Named moves (each a turn or a mirror), then the moves between two rows, first move first; the first pair answered:
Garoz (before |-> after):
[  7.8   8.8   6.1  -0.5 -27.8   7.7  -9.0  -2.4   2.7  -4.1   0.6   0.1] |-> [  2.7  10.0   0.0 -16.7  -3.2   6.5  11.0   4.3  -3.9  14.5 -14.9  -0.5]
[  2.8 -10.7  15.6 -24.5 -20.5  21.8   5.4   3.0   2.8  -2.9 -25.5 -24.2] |-> [  4.8  -9.7  16.3 -23.8 -23.3  22.0   0.5   1.1   3.1  -4.4 -23.1 -25.2]
[ 10.5  -7.9  33.7  -3.1  -2.8   7.0 -23.8  -6.1  -2.3  -4.0  -0.3 -14.0] |-> [  8.3  -5.9  28.8 -15.8  18.7   7.8  -6.0  -1.0  -7.9  11.3 -14.3 -13.7]
zozad (before |-> after):
[20.1  6.8 10.2 12.4 12.4  3.8 -9.0  6.5  5.5 11.5 -2.2  2.0] |-> [ 4.9 -1.2 25.9  0.8 13.4 11.0 -3.8 -2.0 -7.3  8.2 -3.1 -3.8]
[-16.5 -22.7   5.6  -0.5  16.7   4.9   7.2  -3.8  13.0 -37.4  -2.6  13.4] |-> [ -2.2 -14.2  -9.1  11.2  15.2   0.0   2.5   6.6  24.4 -35.0   0.4  18.2]
[ 21.5   8.4 -44.9   1.9   9.5 -10.6   9.6  26.4   6.6  28.4   1.5   4.6] |-> [-19.6 -16.0   4.0 -32.2  17.4   8.0  26.0  -3.6 -31.3  17.4  -8.0 -13.2]
[ -2.5  -1.8   6.7  17.2 -10.0  -8.8 -17.9  -4.6  10.0 -27.3  22.3  12.0] |-> [-12.3  -8.4  15.9  10.1  -8.5  -4.8 -14.7  -9.0  -0.6 -29.6  19.8   7.7]
Geba (before |-> after):
[ 11.5   7.2 -32.0  13.3  -1.1  -0.8  -1.5  13.2  18.5  -3.4  -0.6  13.6] |-> [ 12.9  12.9 -15.3  15.5 -17.4  -0.8 -14.3  -4.3  -0.5  24.2   7.5  -2.0]
[ -5.2 -17.3  35.8  -6.6  -9.8  17.3 -29.3   9.7  -2.9  -9.5   4.0 -16.7] |-> [ -8.9 -20.0  17.0   0.2   8.8  11.7 -21.0  20.3  15.0 -35.1   4.9   5.0]
[ 15.4  23.9  -8.4  -3.9  15.4   0.8  -6.0  21.3  -2.3  34.8 -25.8 -11.9] |-> [ 12.8  23.2 -19.9   1.1  27.7  -3.9  -2.1  29.3  10.0  19.7 -23.3   2.6]
fufo (before |-> after):
[ 17.6   6.8 -10.7   1.3  -6.6  -2.5  -5.1   5.7   1.6  20.4 -10.0 -11.7] |-> [  5.0  -0.6   4.4  -8.8  -5.1   1.4   0.8  -6.9 -12.2  23.0 -10.3 -19.1]
[ 15.8   0.6 -10.9   5.1   6.9  -8.7 -23.3  10.0  23.0  -5.0   7.2  -3.2] |-> [ 17.0   5.3 -17.0  -9.3  -3.3   3.9  -8.9  15.6  13.3   6.9 -14.5 -14.0]
[15.0 -7.1 -6.1 24.6  7.4 -9.5 -4.1 11.9 17.8 -8.3 13.5 15.6] |-> [ 22.8   2.1 -17.6   7.7  -8.7   4.0  10.6  22.3  14.3   4.7 -11.5   3.3]
Now pairs of rows:
(2 to 3 moves a pair)
[-10.3   1.4   1.2  -1.7  16.3 -15.9  26.7 -14.4 -44.6  37.4   6.1   1.7] |-> [ 27.5  20.3 -27.2  25.1 -33.1 -12.1   2.5   1.2 -18.7  28.3   9.0   3.0]	zozad then Garoz then fufo
[ 13.7  11.8 -19.1  23.1  11.4 -22.5 -13.0  12.3  28.8 -15.8  23.5  14.2] |-> [ -1.1  10.1  -8.3 -30.9 -12.8  14.3  24.2   3.8 -15.0  17.3 -30.3 -20.1]	fufo then fufo
[-23.6 -15.1   6.6 -11.7  47.7   0.7  11.2   3.2  -2.8 -20.7   2.4  16.9] |-> [ 15.7  14.6   3.5  18.9  11.6 -13.7 -25.1  -4.7  -6.7  38.3  27.7   1.8]	zozad then Geba then fufo
[ -3.0  -7.3  -3.6 -17.6  20.1   1.0   2.8  -5.0  21.7 -15.5  -7.6  -5.1] |-> [ 18.6  11.3  -8.1  -2.5   2.5  -3.7 -14.5  -6.4  20.7  16.7   4.3 -12.1]	Geba then Geba then zozad
[-12.4  -3.3   2.9 -17.5  25.4   4.1  38.3  -2.6 -19.1 -13.6 -28.2  24.5] |-> [ -3.0  -2.3  -6.6   9.3  33.3 -13.0  19.6   3.6   3.2 -29.9  -2.6  41.1]	fufo then fufo
[ -8.4  12.6 -25.7   6.1 -22.9   5.3  26.7  25.2   6.9   0.4 -15.5   9.5] |-> [-21.5   3.6  -4.5  -4.5 -35.3  14.0  27.6   9.8 -12.6  -1.5 -14.2  -1.1]	Garoz then fufo
[-21.3 -15.9  13.6 -16.9  43.3   1.5   9.9 -22.8 -18.8  17.8   3.5 -25.6] |-> [ 21.3   0.6 -29.1  29.0  12.8  -8.7 -18.4   6.2  37.1 -19.9  20.1   0.7]	Geba then zozad then Garoz
[-25.4   6.7 -15.2 -13.6  -4.1  14.1  53.0  -6.8  -7.2  21.2 -26.7   6.7] |-> [  1.8  13.1 -23.7  31.2 -53.5   6.7   9.0  -4.6  20.6  -9.3   5.5  15.7]	zozad then Garoz
[ -7.8  -7.8   2.0   7.4  10.8  -8.7   6.0 -12.7  -1.8  -5.0   8.9   8.0] |-> [  9.3   5.5  -5.4   6.1 -10.0  -3.2   0.3  -9.9  -4.8  17.1   0.4  -5.5]	zozad then fufo then Geba
[  9.8   4.8   4.5  29.6  -9.1  -3.6 -13.2  12.0  25.5 -16.0  -3.7  24.5] |-> [ 16.6  13.2  -4.9   9.4 -25.9  11.9   4.7  16.2  11.3   7.6 -32.6  10.3]	fufo then fufo then zozad
[ 24.0  29.6   1.2  -4.8  24.7   0.8 -18.1   5.5  26.2  30.3  -9.7   9.5] |-> [ -0.3  17.0  28.0 -23.9  27.9   7.4  -6.7 -13.7  -1.7  36.6 -14.6  -4.2]	fufo then fufo
[ -0.4   0.6 -21.0  17.7  14.5 -11.8  10.7  24.5   7.8  12.1   3.2  14.4] |-> [  5.6   0.3  -9.3  28.7 -28.7  -0.9  -7.4  18.2   7.8  -4.0  12.2   7.5]	fufo then Garoz
[ -8.9  -5.3  -4.5  -1.9   3.1  -8.5   7.1  -9.1  -6.8 -25.9   4.9  14.8] |-> [ 10.7  12.3 -17.2   5.6  -0.6 -16.9   2.0  -5.5  -6.0   9.2   8.1  12.5]	Geba then Garoz then zozad
[-15.7   1.0  39.5   1.4  28.8   2.3 -20.1  -6.2   1.2   5.2  36.5   8.1] |-> [-19.2   1.6  30.7 -20.4  47.5   8.7  -0.1   4.9   0.2  16.4  10.9   2.1]	fufo then Garoz then zozad
[ -3.6   3.7   5.6  -0.5  -7.8  -7.1 -13.9  -3.7  15.9  24.5   7.5 -20.5] |-> [-10.1  -6.4  -0.3  -9.7  -7.0   0.3  -3.6  10.0  32.0  -8.9  -8.8 -12.3]	zozad then Geba then Garoz
[-29.2 -20.2  -2.5  -1.6 -20.5   1.8   1.6 -21.5   7.7 -46.8   7.7  23.5] |-> [-21.7   2.0 -16.5 -20.7  15.9 -12.3  29.6 -20.7 -20.6  39.7  -8.4  14.0]	fufo then Geba then Garoz
[-13.6  -5.2  16.4  13.0 -25.6  15.9  -4.4 -11.0  -8.7 -24.3  11.5  -1.6] |-> [-21.9  -2.4  -7.0   1.9  28.5   0.6  25.4  -1.2 -15.2   0.2   1.3  16.0]	Garoz then Geba
[-13.8  -7.4  -9.6  13.3  -4.9 -21.8  -1.5 -17.3 -18.9 -18.0  21.3  19.2] |-> [-12.7 -14.1  16.6 -14.7 -25.2   6.5  -8.9 -10.4 -11.5 -25.6 -10.7 -12.3]	Geba then fufo then Geba
[ 10.1   0.8  -0.9  16.4  25.9 -14.2 -13.7  19.1  25.6  -3.4   6.5   8.3] |-> [ -9.9  -5.9  14.0 -22.7  20.7   9.6  11.4  12.2  -1.4   8.5 -27.6 -14.5]	Garoz then fufo then zozad
[-10.0  -6.9  10.8   1.8 -12.4  -8.3   1.2   7.0  -9.3 -18.6   0.4   1.8] |-> [-10.4  -1.6   5.0   7.7  -2.2 -14.3   2.9   4.9 -14.0  -9.6  10.6   6.8]	Garoz then Geba then Garoz
[ -5.8   1.6  -2.0 -15.0 -14.4   3.2   2.1 -19.7 -21.7 -12.4   5.2  -2.6] |-> [  5.8   6.2  -9.6   2.8  -9.2  -9.3 -10.0 -14.6  -6.7 -16.2  20.1  11.6]	fufo then zozad
[  7.1   7.4  13.5  15.9   4.7 -21.4 -21.6 -15.1 -12.3  34.3  29.1   0.3] |-> [ 17.3  13.9  -0.9  18.1   9.5 -23.3 -18.3  -4.4  -1.4  37.1  24.9   3.8]	Garoz then fufo then Garoz
[  0.3  -7.7 -28.6  16.9  12.5 -15.6   1.4  12.8  21.4 -39.1  15.2  37.3] |-> [-29.6 -20.8  -2.6 -18.8  35.0  -3.9  24.1   0.7  -9.4 -29.6  -4.0  23.5]	Garoz then zozad
[-25.5  -9.0   1.2 -14.4  42.0  -5.3  11.8  -1.4 -19.9  -0.8   3.1  17.1] |-> [-15.8 -10.2  22.4   9.3  -8.1  -1.0 -24.3 -20.4 -21.7  -7.2  30.7   1.3]	Geba then Garoz
[ 31.8  13.8  -1.5  19.4  -6.9  11.2 -33.1   6.1  35.5  11.4  -5.9   7.3] |-> [ 15.5  13.9  -1.6 -10.1  18.2  15.5  -0.6   2.5   4.5  47.7 -27.4  -2.7]	Garoz then Geba then fufo
[-21.4 -23.2  36.8 -15.2  -4.0  -0.3  21.1 -10.9 -13.4 -17.0   3.8 -10.2] |-> [ 25.1  14.2 -30.4  13.9 -14.5 -19.1  24.3  17.3  12.6   8.8   3.6  14.4]	zozad then fufo then Geba
[ 13.1   3.2   2.1  20.4  -2.1 -11.1 -16.7   7.9  19.5 -13.8  13.1  -5.7] |-> [-13.7  -8.1  21.8 -11.9  21.6  -1.0   9.1  -0.8  -5.4  -3.0  -5.2 -17.6]	zozad then Garoz
[  7.1  -5.4 -17.4   0.7  -4.4  -3.5  22.8  -1.1  -8.6   2.9   3.7  21.6] |-> [  3.2  -7.1 -13.6   2.0  -1.5  -5.3  18.8  -5.0 -10.2   4.4   7.2  22.3]	fufo then fufo then zozad
[  7.2   4.0 -23.0  16.7  -5.0  -3.3  -1.5   9.9  11.0 -19.5  -4.0  14.7] |-> [  5.3  11.0 -12.1   5.8 -23.3   3.1   0.0  -6.9 -18.8  20.1  -6.6  -5.7]	fufo then Geba then Geba
[ -5.2  -9.9  15.3  11.6  15.5  -6.7 -12.0   0.3   0.8 -12.8  15.2   8.7] |-> [  7.5   2.7 -10.0  -6.1  14.8   4.5  12.0  18.9   1.2   8.7 -20.4   2.0]	fufo then Garoz then fufo
[ -9.9  -7.3  22.8   8.9  13.3  -9.2 -15.8 -17.9 -20.9   8.6  30.0  -1.8] |-> [-13.8 -14.6  22.3 -30.3  18.9  14.9  10.6   1.2 -14.9   2.9 -17.3 -16.4]	Garoz then Geba
[-10.9 -12.9  16.0 -18.9 -13.7  17.4  15.0  -4.7 -11.6  -3.8 -14.9 -11.1] |-> [ 21.0   6.1 -14.5  11.3 -27.8   5.0  -5.6   9.6  18.5  -6.3  -3.1   5.9]	Garoz then zozad
[-26.5 -15.5   6.8 -12.0  -4.8  11.2   6.3  -8.1  -8.7 -31.9  -3.6   3.4] |-> [-23.2 -14.5   2.4   1.7   7.1  -1.0   0.0  -6.0   1.3 -38.2   8.8  13.8]	Garoz then fufo
[-18.6  -8.5  31.6  -6.5  10.4  -8.2  -9.7 -10.6 -22.0  -3.1  14.2  -3.2] |-> [ 15.9  11.2  -7.5  19.8  10.2 -22.6 -16.7  13.1   4.6   9.9  18.7  12.8]	Garoz then zozad
[ 22.2  -8.0 -11.2  11.1 -30.3   9.7 -12.4  15.6   6.3  -9.8  -7.1  -6.7] |-> [-14.2 -25.2  11.5 -15.3   1.8  12.3  12.8   0.1 -23.7  -3.9 -15.3 -11.1]	Geba then zozad then Garoz
[  9.9  -8.6   4.2   5.0  37.3 -15.3 -15.1  10.1  24.4  15.2   0.7  -1.3] |-> [ 10.8  -8.2  19.8  -5.4  18.2  -1.4 -20.5   3.9  15.0  28.8  -9.7 -24.9]	Garoz then Geba then Garoz
[  4.8   8.9  12.4   2.3  22.6 -18.9 -16.7   7.6   5.3  22.5  11.6  -0.5] |-> [ 12.8  17.6   3.2 -10.6  -2.2  -2.4  -9.9  14.8   1.0  33.8 -11.1 -16.1]	Garoz then fufo then fufo
[  9.4  15.7   6.6   5.4  28.7 -18.1  -1.7  15.2  34.4  -1.9  -9.8  -7.3] |-> [-12.3  -1.3  32.6   3.0  27.2 -15.5  -4.3  -5.6  16.5 -19.6   3.7  -8.1]	Garoz then zozad then Geba
[  2.4   6.0 -20.1   2.4  -4.0  -5.5   8.3  -0.5  -8.4  15.5   1.6  10.5] |-> [ -8.5  -2.7   1.1  10.3  -7.1  -9.3  -4.5 -11.4 -11.8  -4.0  18.1  10.4]	Garoz then zozad then fufo
[  0.9   6.5 -27.6  22.6 -34.6  -4.7   4.5 -16.5 -18.5 -23.0  21.7  22.2] |-> [ 13.9  20.4 -41.2  -4.3 -25.1   4.0  24.9   0.5 -22.0  17.9 -15.9   5.7]	Geba then Garoz then zozad
[ -7.1  -8.0 -16.2 -14.4   4.8  11.7  29.2  13.0   8.2 -29.9 -32.2  19.0] |-> [  0.1   1.1  22.2  -6.3 -37.3  12.2  -4.3 -22.4 -28.8  22.6  -8.1 -16.9]	Geba then Geba then Garoz
[-25.8   5.3 -16.6   4.2   9.3  -5.3  15.9 -10.6 -25.7 -13.0  10.3  26.0] |-> [-22.6   0.7   0.0  -1.6 -25.6  14.5   3.6 -10.5 -17.2 -34.8  -0.7   7.6]	Geba then Geba then Garoz
[  2.1   5.8   5.5 -14.6  27.7   0.7   2.3  16.5   0.0  14.8 -14.7  -9.4] |-> [ 14.9   7.6   3.7   8.2  -7.1   0.5 -23.4  14.9  16.7 -10.4   1.8  -5.6]	fufo then Garoz then fufo
[  5.9  -2.4   2.5   3.5  24.8 -12.6  -9.4   1.7  10.5  11.6  -6.7   5.2] |-> [ -5.1 -12.8  20.5   1.9  13.7  -7.1 -15.6 -10.3   1.1  -0.5  -0.3  -1.0]	Garoz then zozad
[  5.8  15.6 -37.1  11.7 -24.3 -10.0  11.7  12.9 -22.8  20.7  -5.3  12.3] |-> [-23.5  -2.5   0.4   6.6  -4.6 -16.2  10.2 -13.1 -46.8  16.4  14.7  10.2]	fufo then fufo
[ -5.3   3.2  38.6  -9.3   9.3   1.7 -13.3  22.5  13.8  26.1 -26.5 -40.1] |-> [ -0.8  -0.1  45.4   6.1  -6.3  -0.7 -34.2  16.3  20.4   9.1  -8.4 -36.6]	Garoz then fufo
[ -6.1   6.3   2.3 -13.8 -14.4  16.1  14.8   0.6   5.1  17.0  -3.8  15.9] |-> [ -9.4   1.4   9.8   2.7 -13.2   5.5  -1.4  -6.3  13.0   3.0  18.7  24.2]	fufo then Garoz then fufo
[  2.2  13.3 -26.5   7.3   4.7  -6.5  26.5  -1.6  -8.5  31.8  -9.4   6.2] |-> [-17.6   2.4  -2.7  10.5  17.3 -16.0  19.8 -15.2 -18.7  23.5  11.7   8.5]	fufo then fufo
[ 25.3  26.3 -14.8   8.9 -19.9  -5.1  -2.5  -5.1  -7.0  41.3   4.2   1.6] |-> [-12.5  -9.1  25.9 -33.4  -5.0  26.3  11.0  -3.0  -5.3 -13.0 -25.7 -12.8]	zozad then fufo then Geba
[  5.3   8.2 -25.4  -6.3 -18.2  -6.3   8.0   1.6  -3.3  41.5 -10.6 -13.1] |-> [-18.6 -11.2 -26.6 -22.4   7.8   1.2  30.4  10.9   4.8  -1.0 -22.2  -1.1]	zozad then Geba then zozad
[ 19.5   6.5  -3.7  27.9 -26.9  -4.5 -30.2  -6.5   8.4  -2.7  23.6  -0.2] |-> [ 10.0   7.4   3.4  -5.2 -42.2  17.8  -6.7 -12.7 -17.3  16.5  -8.5 -21.4]	fufo then fufo
[ -3.3 -10.2   0.2  21.2   6.2  -2.2 -21.1   6.4  23.2 -24.6  16.7   5.6] |-> [  1.6  -6.6   4.2  21.7  -4.2  -0.3 -26.2   4.6  22.0 -16.5  13.6  -1.4]	zozad then Geba then fufo
[ -2.1   2.7 -35.9   7.3 -25.0  -3.1  33.3  -0.4 -13.6 -20.3 -17.5   8.3] |-> [ -1.4  -0.4 -32.5  25.8 -10.9 -19.0  19.6  -6.7  -7.2 -26.0   9.7  21.3]	fufo then fufo then zozad
[-17.0  -7.7  12.6  -0.3 -17.6   4.2   7.3 -11.0 -20.6 -18.0   8.6   7.3] |-> [ 10.4  15.8  -7.6   7.5 -22.3  -2.5   2.5  -1.7 -14.4  24.7   2.5   1.7]	Garoz then zozad then Geba
[ 27.4  17.8   0.5  -4.7   8.4 -14.9  -8.8  -0.9  21.3  47.5  15.8   2.9] |-> [ 10.1   9.0  17.4 -27.0   4.8  -1.8   5.6 -11.8  -0.3  53.4   0.4 -13.9]	fufo then zozad
[ 15.3  28.3  14.9  -3.8 -12.9  -5.2 -18.1   2.9   7.1 -17.9  -9.8 -10.3] |-> [ 16.5  31.9   2.0 -10.4   2.8  -8.8  -5.1  12.3   7.6  -2.1 -22.3  -8.0]	zozad then Garoz then zozad
[ 36.2  -7.1  -5.0 -11.0  -0.9  17.2  -6.0  25.9  31.8   2.4 -34.7  -8.6] |-> [ 38.5  -5.6  -6.9  10.8  12.4  -1.8 -22.0  25.3  42.0  -3.5  -9.1   6.5]	zozad then fufo then zozad
[  7.5  34.9 -25.5  -5.7   1.1  -1.0   0.9   5.1 -10.1  25.3   1.8  10.6] |-> [-11.4  18.7   7.4   1.8  -8.1  -2.4 -18.1 -19.8 -24.0   3.8  29.9   8.9]	fufo then fufo then Garoz
[ 14.9  -1.5 -12.2 -27.7 -24.1   4.9  25.0  -3.0 -29.0  23.2 -12.8 -10.9] |-> [  2.0 -10.8   3.5 -25.2 -11.5  -1.0  21.3 -18.6 -40.4  22.4   1.9  -9.0]	zozad then fufo
[-29.3  -8.7 -22.5 -21.7  22.3  -4.4  60.9  -3.5 -18.5 -10.4  -6.9  49.7] |-> [-23.6   2.1  14.1  -6.0  -2.7 -14.1  24.8 -39.3 -50.5  43.7  28.9  24.0]	fufo then Geba
[ -2.3  -2.2  -5.3  11.4  -3.0   3.2   2.1 -10.1 -15.0  -9.6  13.3   3.0] |-> [ -1.1  -2.6  -6.7   1.2  -8.8  12.2   6.7  -8.3 -20.0  -8.4  -0.1  -0.7]	fufo then fufo then zozad
[ -1.7 -22.0  17.7  -2.7  -7.5  32.7 -11.8   0.8   7.2 -45.6   4.1  -4.9] |-> [ 22.6  -2.4   6.2  28.7 -15.8  11.4 -32.2  -5.4   4.3 -13.8  36.7   0.4]	zozad then Geba
[ -0.1  -2.2  15.9   2.3  -9.4   3.2  -5.8 -11.9 -12.8  21.4   1.3  -5.2] |-> [ 19.1   5.8  -3.0  12.5 -14.9  -0.9 -10.2   1.5   3.0  19.9  -0.6  -0.5]	fufo then fufo then fufo
[ -4.5 -20.9  23.4 -14.2  28.8  -2.8  -5.0   5.3  -7.0  -0.4  -5.3  -0.7] |-> [ 24.1  -0.9 -13.7  -1.3  17.9  -7.1  -5.0  25.1  11.4  13.5 -13.5   6.0]	Geba then zozad then fufo
[-10.3  -6.2  13.6  -1.2  16.7   1.6  16.5   4.7   0.1   2.4  -8.2  -8.0] |-> [-9.2 -4.9 16.9  5.1 13.9 -4.7 11.8 -1.9 -5.1 11.7 -0.5 -8.8]	Geba then Geba
[-32.3 -14.3   8.7 -17.1   8.3   3.4  31.0 -13.8 -17.2 -28.4  -4.8  10.8] |-> [  5.0  14.2  11.5  -0.7 -34.1   1.7  -0.6 -21.0 -29.9  33.8   4.2 -17.8]	Geba then zozad then Geba
[-15.3  -5.9   5.4 -12.3 -14.5   7.8  10.3   1.4  -5.9 -13.6 -17.0   1.7] |-> [-14.6  -3.8   2.3 -14.0  -8.3   5.5  15.8   3.8  -4.5 -10.3 -18.8   2.5]	zozad then Garoz then zozad
[-18.6   5.3 -21.4 -25.9  17.5 -16.5  28.5  -8.6 -19.9  31.2   0.8   0.7] |-> [  7.0   7.4 -13.2  10.8 -48.5  -9.8 -20.5 -14.2   1.7   2.1  27.4  -7.9]	zozad then Geba then Garoz
[ 14.4   7.7 -24.3  -0.3   1.9   1.9   6.6  19.1  14.7  -8.1 -11.3   5.0] |-> [ 17.6  11.8 -14.7  17.8 -12.0  -9.5 -13.2   1.0   1.5   9.2  17.2   2.0]	Garoz then Geba
[-10.9  -2.4   8.5   2.1  32.3  -7.6   9.2 -17.6 -11.4  12.8  18.2   5.7] |-> [  5.7   4.3  -4.5  21.3  16.7 -12.9  -5.4 -10.5   6.0   6.3  29.2  13.2]	zozad then Garoz
[ 19.2   5.6 -60.2   4.3  14.8  -7.1  18.8  32.2  16.4 -15.3   8.7  39.7] |-> [ 19.1  -1.8 -37.3  11.4 -59.4  18.5  -4.4  14.8   5.5 -39.7  13.0  15.4]	fufo then Garoz
[  1.7  -1.6  25.9  -2.9  18.9  -4.8 -13.7  -6.2  -8.5  19.8   4.6 -12.8] |-> [16.4  4.3 -2.2  2.1 25.6 -5.6 -8.0 21.8 20.3 -1.9 -7.4  2.4]	zozad then Geba then Geba
[ 16.4  14.9 -16.7  24.3  19.5 -22.9   2.1   9.8  22.0  26.3  15.0   1.3] |-> [ -3.4   8.7   1.5 -11.9   9.9  -1.4  26.0  -2.5 -13.9  44.3 -13.3 -22.4]	fufo then fufo
[ 26.0   2.3   5.7  13.2 -23.6  -2.0 -52.2 -17.6  19.3  -7.6  15.0   3.3] |-> [  0.0 -13.8  11.3  10.0   3.6  -6.9 -35.5 -22.1  16.0 -38.5  22.7  20.4]	zozad then Geba then Geba
[ 23.1   7.6 -16.9   9.4 -11.3  -1.6  -7.5  18.6  22.4 -20.7   2.2  -5.2] |-> [ -4.5  -7.4  26.2  -7.1 -13.7   3.1  -8.0 -12.8 -17.5  -3.8  13.3 -24.6]	Geba then zozad
[-12.6  -1.1  10.7 -24.7  12.9  -0.8  13.3  -9.2 -15.7  12.4 -11.4  -9.5] |-> [  5.2   6.5  20.5  -8.5  -2.3  -4.4 -17.0 -10.9  -5.0  22.4   3.7 -18.7]	fufo then fufo then Geba
[-16.9 -12.4  10.5 -26.9  10.3  13.8  15.6   9.6   4.0 -17.3 -23.8  -1.1] |-> [  4.2   4.0 -16.7 -18.3   1.6  10.4  17.4  22.0  13.8  -2.7 -29.3   2.0]	zozad then fufo then zozad
[ -1.9   9.0 -10.8 -12.4   4.1   2.6  25.4   4.8  -2.0  31.0 -21.4 -18.2] |-> [ -8.7  -6.6   4.1  22.4 -27.5  -1.4  -9.8 -10.9   9.2 -29.1  19.2  -3.4]	Geba then zozad then Garoz
[ 17.7  15.2 -23.2  -0.9  14.0 -13.7   0.1   3.9 -13.7  44.2   4.8   1.0] |-> [ -7.9  -8.7  16.8 -36.8  13.2  13.9   5.6  -0.6 -19.2  13.7 -21.6 -22.2]	zozad then fufo then Geba
